The same turns and mirrors carry the whole set onto itself and the rows of a family onto each other. Which other rows belong to the same family as each row named below? List them in the order they appear above.
These 30 rows form 10 families of 3 rows each.
rovu: [ 30  26  28   9  23 -13  -4  14 -12   0  31  22 -26  -4 -36 -36 -33  15]
ruvo: [  9  35  24  11  -3 -19 -12  16   9  -5  21   0  -7  12  -9 -50 -27 -23]
Matot: [ 18  20  40  11 -10  -9  11  17  26  -3   9  47 -12   1 -20 -23   4  -7]
gozu: [ 34  21  27   4  12  -6   7   9   0 -15  42  10 -30  13 -37 -44 -27  16]
genok: [ 26  28  26 -10  12  -7  -3   8  -2 -10  36   5 -17  -8 -49 -37 -24   6]
nevo: [ 24   9  38  12 -21  -6  23   4  24 -19  24  23 -28  18 -14 -31  -8   7]
rer: [ 25  25  25  18  13 -16 -20  21  20  13  20  26 -16  -1 -13 -41 -17 -30]
das: [ 25  20  29   5  11  12   5  -1  -7   1  30  11 -12  -1 -35 -30 -39  10]
gilub: [  3  31  37   6 -24 -13  15  12  15 -18  11  19  -3  14 -14 -34  -8  -5]
Kenok: [ 23  12  28  28   0 -19 -14  10  17  10  16  18 -25   1   5 -37 -29 -23]
Vuf: [ 27  11  38  19  -2 -22 -15  24  16   1  36   5 -30 -19 -11 -37 -29 -29]
vikes: [ 21   6  53  12 -25 -15  16  21  22 -14  25  26 -26 -17 -18 -19  -7  -7]
timo: [ 27  23  24  -2   4 -27 -10  15 -11   2  36  31 -20   2 -41 -36 -26  15]
vuvag: [ 22  12  21  14 -11 -33 -23  13  11  13  26  24 -20   6  -7 -40 -26 -20]
Zugu: [ 30  19  43   3   7 -14   4  26  -3 -11  43  16 -29 -22 -44 -30 -25   7]
bub: [ 17   9  39  11 -17  13  20  -6  13  -4  14  23  -9   3 -17 -19 -21   3]
toko: [ 22  26  31  10  -3 -17  -4  13  32   6  38  19 -37 -10   6 -24 -32 -19]
Gan: [ 11  42  29  -3   4 -12   5  17  -7 -17  26  11  -6   9 -37 -43 -22   9]
kad: [ 20  16  23   9  -7 -14 -16   4  24   2  24  -2 -17  -2 -10 -41 -22 -34]
zub: [ 26  42  45   2  14 -17   0  24  -6  -1  34  13 -19 -13 -45 -37 -32  -3]
Nupi: [ 28  33  30   1  22  -9  -2  23   0   0  27  37 -15  -4 -46 -34 -13   7]
Nini: [ 19  29  45  19  -7 -23  -8  21  21   8  21   9 -19  -7  -8 -37 -27 -37]
nin: [ 15  14  39  -3 -25  -5  19   2  24 -17  16  20 -13  -1 -27 -21   0  -1]
zep: [ 20  27  42   0 -13 -10  21  12  28  -8  35  35 -35 -11 -12 -10 -18   8]
bugu: [ 16  29  59   6 -21 -14  25  19  17 -10  15  29 -16  -8 -29 -20  -8  -3]
Vipa: [ 30  12  23  20  -1 -13  -8   6  21  -3  33   2 -31  17  -3 -48 -28 -19]
Tivi: [ 21  11  27  19  -1   6  -7  -4  12  11  21   5 -12   2  -5 -33 -39 -20]
pagum: [ 19  12  44  14 -15 -10  22   8  12 -10  10  41 -21   1 -16 -19  -8  13]
favur: [ 17  10  35   4 -29 -26   9   9  12  -3  18  44 -17   7 -20 -24  -7   8]
mal: [ 27  37  30  -3  15 -12   1  17  11   0  50  21 -38 -14 -23 -24 -37   8]

Which other rows belong to the same family as toko? zep, mal
Which other rows belong to the same family as Nupi? Matot, rer
Which other rows belong to the same family as ruvo? gilub, Gan
Which other rows belong to the same family as nevo? gozu, Vipa
Which other rows belong to the same family as Zugu? Vuf, vikes
Which other rows belong to the same family as vuvag? timo, favur

The same turns and mirrors carry the whole set onto itself and the rows of a family onto each other. Which other rows belong to the same family as each row named below? List them in the order they appear above.
These 18 rows form 3 families of 6 rows each.
desur: [  3  31  28 -33  -7 -24 -13   7   0 -17  27 -20 -26  -2   9  -6   1   3
  14   2   1  21  -3  -2  -1]
rul: [  9  23   5 -20   7 -28 -16 -25 -27 -13  17  -5 -37  -2  17   6 -16   6
  23  -4   6 -14  12 -30  -2]
bunut: [-10  41  28 -41 -11 -19 -26   9   4 -11  23  -8 -25  -3  16  -3 -11  15
  16  -5   1  24   7   9 -10]
Nas: [  1  11   7 -43  -5  -6  -5   5  17  -4  26  -1 -35   7  -5 -17 -17  22
  41  -6  12  33  21  -8   0]
Mused: [-15  19   5 -37   2  -4 -36 -30  -1 -15  -8  13 -16  25   4 -30 -27   8
   9  10 -10  -2   0 -20  -8]
kudi: [  7  33  -4 -19   1 -27 -15 -39 -24  -6  23  -9 -30   3  20   2 -27   6
  19  -7  -2   4  24 -17  -6]
gini: [-11  14  -7 -12  29 -38  -4 -12 -11  10   9  -6 -21   2  16 -20 -23   1
  18  -1  22  14  25 -14   8]
nenu: [ -2  23  12 -20  25 -36 -14 -11 -14  13   7   3 -33   9   2 -25 -26  23
  31 -10  27  10  39 -21   2]
fof: [-11  23  23  -2   1   2 -26  -6  22   9  -2  10  -9  25  13 -18 -12   5
  14  -4  -3   0  14  -3   8]
tubu: [-10  26  -5 -19  19 -39 -16 -20 -16   7  11 -12 -23  -2   3 -29 -30   9
  25 -11  24  21  34 -19  -7]
konu: [-22  22  12  -4  11  -1 -35  12   4   5  -8  10 -10   4  12 -11 -13   2
  13 -13   7 -10  10 -17   2]
Miva: [ -6   9  -2 -45  -3  -7 -14  14  -3 -12  18   0 -22  -7 -15 -16 -11  26
  40  -8   7  20   3 -25  -5]
zaf: [-10  26   4 -44 -15  -7 -20   1  11 -13  21  -2 -32  -1 -15 -20 -21  19
  44  -4   4  33   7 -16  -8]
nuf: [-11  -1   3 -42   7   3 -28 -13   9 -19  -5   6 -19  19   4 -32 -17  -2
   4   6   3   0   0 -21  -4]
Nodoz: [  1  21  11 -37  11   7 -35 -15  -4 -14  -6  20 -32  29  -6 -25 -23  12
   5   2  -7  -2  15 -26  -3]
sipet: [  9  38  37 -35  -4 -15 -20  11  -6  -5  21  -5 -20   8   6  -4  -2  30
  14 -11  -3  14  16   2  -6]
Fina: [ 21  20   3 -16   4 -18 -11 -42 -10  -8  21 -10 -38  16  11 -10 -20  -1
  16  -7   6   0  30 -23   0]
vipap: [-25  21  14 -10  -2  -3 -39 -13  16   7  -9   9  -3  11  17 -23 -22   7
  17 -13   9  -6  16  -7  -6]

Which other rows belong to the same family as fof? desur, Nas, gini, nuf, Fina
Which other rows belong to the same family as kudi? bunut, Mused, tubu, zaf, vipap

The same turns and mirrors carry the whole set onto itself and the rows of a family onto each other. Which other rows belong to the same family as each row named below? List them in the order they appear above.
These 32 rows form 4 families of 8 rows each.
komo: [-24  13   9   2  -1  -7 -18   6 -19  12 -11  19  -3  17   8 -18   0  23
  12  -3  -3   1  23  26]
Gema: [-13  -1  -6  -9  26  16  -7 -16 -26   4  -8  16  -3   6  -9 -19  -9  29
  12   1  13  14  16  -7]
vode: [  7  10  12 -24  -3   7   5  -8  12  -5   5   3  -3  -2   1   2 -13  20
 -21   5  -6 -12  23 -23]
lup: [ -9   8  14 -39   3  -1 -11   5   9   1   5 -30   5   0  19  -9 -16  13
 -19   8   3  14  30  -3]
lub: [-31   2   6 -26  18   3 -20  -1 -24   1 -23  22  32   5  -6 -14   0  15
   4   5  -5   2  15   8]
kimaz: [-27   1  30   1  26  11 -14   0  -9   4 -31   9  -7   9  10 -33   1  21
  10 -11   5   6   7  -4]
zogus: [ -8 -12  -4  -9  25  14  -5  -8 -19  -1  -3  21   2   3 -13 -14  -4  27
  12  -1  10  23  16  -5]
fovag: [-13   9   6 -41   0   1 -10   6   5  -2   4 -28  18   2  15  -5 -13   9
 -16   2  -4  12  35  -8]
moku: [ 14   5  11  -9   7  12 -12   4  -9  16  -6 -14   8   1  23   1 -13  -6
 -22 -15   5 -17  26 -15]
temi: [-25  -1  25   0  24   8 -14   8  -4  -3 -31  10  -4  16  10 -35   6  16
   9 -11  -3  18   5  -6]
sokip: [-26  -6  26   5  18  15 -11   3  -6  -5 -29   0  -5  15   3 -35  -1  17
   8 -12   6  15   8  -6]
faki: [-25   6   7   1  -9  -7 -14  10 -17   0  -8  19  -5  19   4 -16  -5  16
  19   2   0   2  28  20]
seda: [  7  12  17 -24   3   5  10 -11  21   0  -1   2  -5  -1   5  -3 -16  18
 -23  -4  -8 -11  15 -19]
Bik: [ -7 -10  -5  -2  31  10  -9  -7 -22   6  -5  16  -5   7 -12 -13 -15  27
  12  -5  11  19  16  -3]
dal: [-28  -3   7 -23  13   3 -10   3 -23  -5 -28  22  34   6  -9  -9  -7  17
   5  -5  -3   0   6   3]
zivaf: [-30  -7  -2 -19  14  -2 -16  10 -19   2 -26  20  36  10  -4  -7  -4  13
   1  -1  -1   3  12   9]
buz: [ -9  -6  -6 -10  33  16 -13  -4 -25   4  -6  16   2   9  -9 -22  -7  26
  16  -5   8  20  22  -1]
mezud: [  9  16  17 -25  -3   5   7  -8  18   0   1  -3   5  -2   7  -8 -13  12
 -19   4  -9 -16  17 -19]
dunu: [ 10   5  19  -6  12  20 -11   9  -9   6 -16 -13   4   3  18   0 -14  -2
 -31 -19   3 -14  23 -17]
Fedi: [-29   1  24  -7  21  12 -13  -1  -5  -4 -25  10  -6  18   8 -37   2  22
  18 -13  -1  13  10  -7]
Nopi: [  5  15  11 -26   5   8  10 -12  18  -5   5   0   3  -6   3  -3 -16   9
 -14  -5  -1 -12  21 -25]
giz: [-23   4   3 -21  20  -1 -16   8 -24   0 -25  28  30   7 -10 -14  -2  18
   3  -9  -1  -3  11   8]
tiras: [  9  12  18 -35  13   4  -2   0   0   8   4   1   3   0  38   3  -1  -2
 -20 -20   1  18  20   5]
duleb: [-29   8  10  -1  -3 -11 -16   7 -16   5 -14  18  -6  18  -1 -19  -5  21
  18  -7   2  -7  26  16]
zup: [  7  12  14 -35   6  10   0   3   0   2   4  10   4   4  37   4   2  -2
 -20 -16  -7  16  25  10]
napil: [ 10   8  15  -5  11  10  -6  12  -4  14 -10 -20   4  -1  23  -4 -11   1
 -21 -26   7 -12  26 -18]
peri: [  6  18  18 -28  11   1  -4   8   8   7   8   3   4   3  35   3  -1  -2
 -14 -21  -7  15  28  12]
kavok: [-14  -2  13 -42   2   7  -9   3   2  -2   0 -31   8   1  16  -2 -20  15
 -18   5   3  11  34  -6]
nasu: [-23   5  13   5  -5 -11  -3   8 -12   7 -15  22  -6  20   4 -16  -4  15
  16  -6  -4   0  24  23]
Dolo: [-19   3  12 -43   5   1 -13   9   9  -3  -3 -23  11   7  23   0 -16  15
 -21   8  -5  12  30  -5]
zunub: [ 10   2  13  -4   9  11 -15  15  -5  15 -12 -15   3   3  22  -3 -10  -3
 -29 -14   2 -15  31 -13]
Baten: [  8  12  18 -28  12   5   2   5  -4   8   2   5  -6   9  38   7  -6   1
 -19 -18  -7  18  29  11]

Which other rows belong to the same family as tiras? lup, moku, buz, mezud, Fedi, giz, duleb
Which other rows belong to the same family as nasu? vode, zogus, sokip, zivaf, dunu, Dolo, Baten

